128 stands for zero in the data rows.
Some points, each followed by its number:
[116 132  94 124 116 164 115  94 101 169 128 112 142 149 117 146  81 140
 132 108  47 106 127 124] 0
[100 106 201 137 141  45 102 124 147  67 118 180 109 100  92 137 189 145
 127 133 190 152 167 158] 1
[140 174 149 120  86 165 157 174 118 176  88 139 141 139 153 139 169 122
 170  98 182  93 189  99] 2
[161 119 164 154 135 129 167 162 125  76  93 136 164  88 126 143 127 134
 132 152 164 122 138 109] 3
[145 130 153 179  81 139 126 129 123 173  87 145 201 181 167 144 131 138
 113 131 132 117 118 177] 4
[139 100  79 160 154 121  82 138 168 102  84 143 189 128 152 121 171 106
 171 136  89 135 163  97] 5
[147 150 125  54 152 153 147 103  96 147 125 131 105 144 110  99  65  67
 158  79 177  85 118 101] 6
[142 162  69 145 127 124 146 134  98 156 147 101 132 126 156 118 130 170
 123 118 124  94 136 112] 7
[182  75 139 140 157 119 113  98 119 157 134  53 167 173 109 103  74 135
 173 107  92  67  98 127] 8
[ 79 126 107 152 145 201 188 121 169 105  84 120 117  73 117 184 153 110
  92 140  92  22 108  60] 9
[ 74  87  98 130 107 102 135 118 121 121 113 180 125 190 161  85 196 127
  74 125 110 155 168 117] 10
[ 59 132 120 106 147 161 132 165 129  95 140 170  93 148 169  94 163 151
 138 169 128 175 191 108] 11
[182  75  75 104 170 101  85 104  94 181 117 107 105 144 108 163  89  95
 153 162  61 143 108 110] 12
[115  99 194 107 185  84  89 100 165  28  94 200 128 106  58 153 163 117
 117 177 204 194 184 183] 13
[119 163 157 128 142 123 110 134 138  80  80 149 124  96 121 151 123 128
  94 156 142 118 150 136] 14
[ 98 180 145 165  59 148 116 162 104 120 199 216 125  79 177 116 139 158
  63 135 144 197 153 177] 15
[133 127 129 144 164  68 112 147 131 108 125 109 203 138 129 120 145 165
 166 108 135 135 151 131] 16
[ 79  98 118 185 117 161 182 101 153 137 102 132  94  73 184 124 155 109
  74 120 100  36 119  99] 17
[181 113 117 130 125 116 130 125 118 189 130  92 132 143 148 116  83 157
 158 113  94  92 107 158] 18
[144 131 109 120 166 118  79 163  62 142 125 102  74 115 113 128 104 111
 156 183  83 145 105 146] 19
[170 116 137 122 150 125  89 140 145 139 156  66 174 189 121 103  85 131
 155 129  82 145  70 151] 20
New points follow, each followed by the number of its nearest point above.
[152 145 117 123 111 103  95 126 124  90 134 144 126 142 112 135 159 127
 114 132 158  77 150 127] 14
[141 112 140 129 130 138 160  69  93  88  99 121 130 163  71 106  62  96
 160 113 169  66  86 116] 6
[ 86 137 198 146 118 139 190 104 140 154 111  58 137  98 102 162 112 104
  96 109  81 123 103  99] 0
[148 151  97 104  90 127 133 154  68 132 170 144  89 115 107 135  90 137
 153 156  72 181 134 128] 19
[167 120 165 135 105 133 117 162 104 138 101 131 215 167 176  79 159 141
 129 115  73 117 151 150] 4
[ 97 148 161 153  90 134 173 149  79 172 118 115 103 112 147 131 196 223
  85 113 129 162 174 170] 7
[ 50 160 128 178  75 110 129 125 152 125 121 149 142 107  99 119 164 146
 100 145 139 122 134 141] 14
[156 148 173  90 121  81 140 149 126 159  85  89 115 136 144 132 129 128
 168 106 172  75 162 130] 2
[119  86 152 114 140  94 161 144 115 144 112 118 131 167 116  95 142 135
 138 116 144 176 136 113] 16
[ 83 137 132 159 164  98 153  63 151  79 103 127 105  76 106 167  96  68
  79 118 114 145 125 171] 14
[120 174 121 133 109 157  76 124 106 150 144 166 113 188  88  85 139  89
 142 112 157 211 155  89] 11
[120 159  82 111  57 176 148 148 148 199 144 138 129 131 196 135 102 151
  78 109 137 114 146 120] 7
[138 124 122 124  91 167 144 163 108 143 139 105 174 147 187 148 113 144
 140 107 116 116 123  88] 7
[148 141 109 125 136  89 120 121 115 143 168 112 149 151 131  93  83 184
 181 135 157 200 133 145] 16
[ 66 121 119 156 124 126 121  68 166  69  85 120  82 106  91 149 107 102
 119 103 138  98 126 180] 14
[151  74 141 101 146 115 144 115 113 153 116 125 161 148 164 118 150 136
 142 123  98 129 125 173] 18
[155 135 174 146  98 116 189 128 117 153  85 137 113 141 136  66 147 126
 149 135 151  44 160 143] 2
[138 115 123 112 166 113 156 102 121 113 151 106 104 131  78 143 132 126
  68 117 125 189  79 121] 14
[ 75  24 114 174 136 146 125 108 115 175 158 111 137 169  97  90 114 176
 146  86  20 113 102 162] 0
[242 121 155 132 152 100  89 188 211  52 143 137 114 109 127 127 109 116
 179 144 173 162 116 156] 3
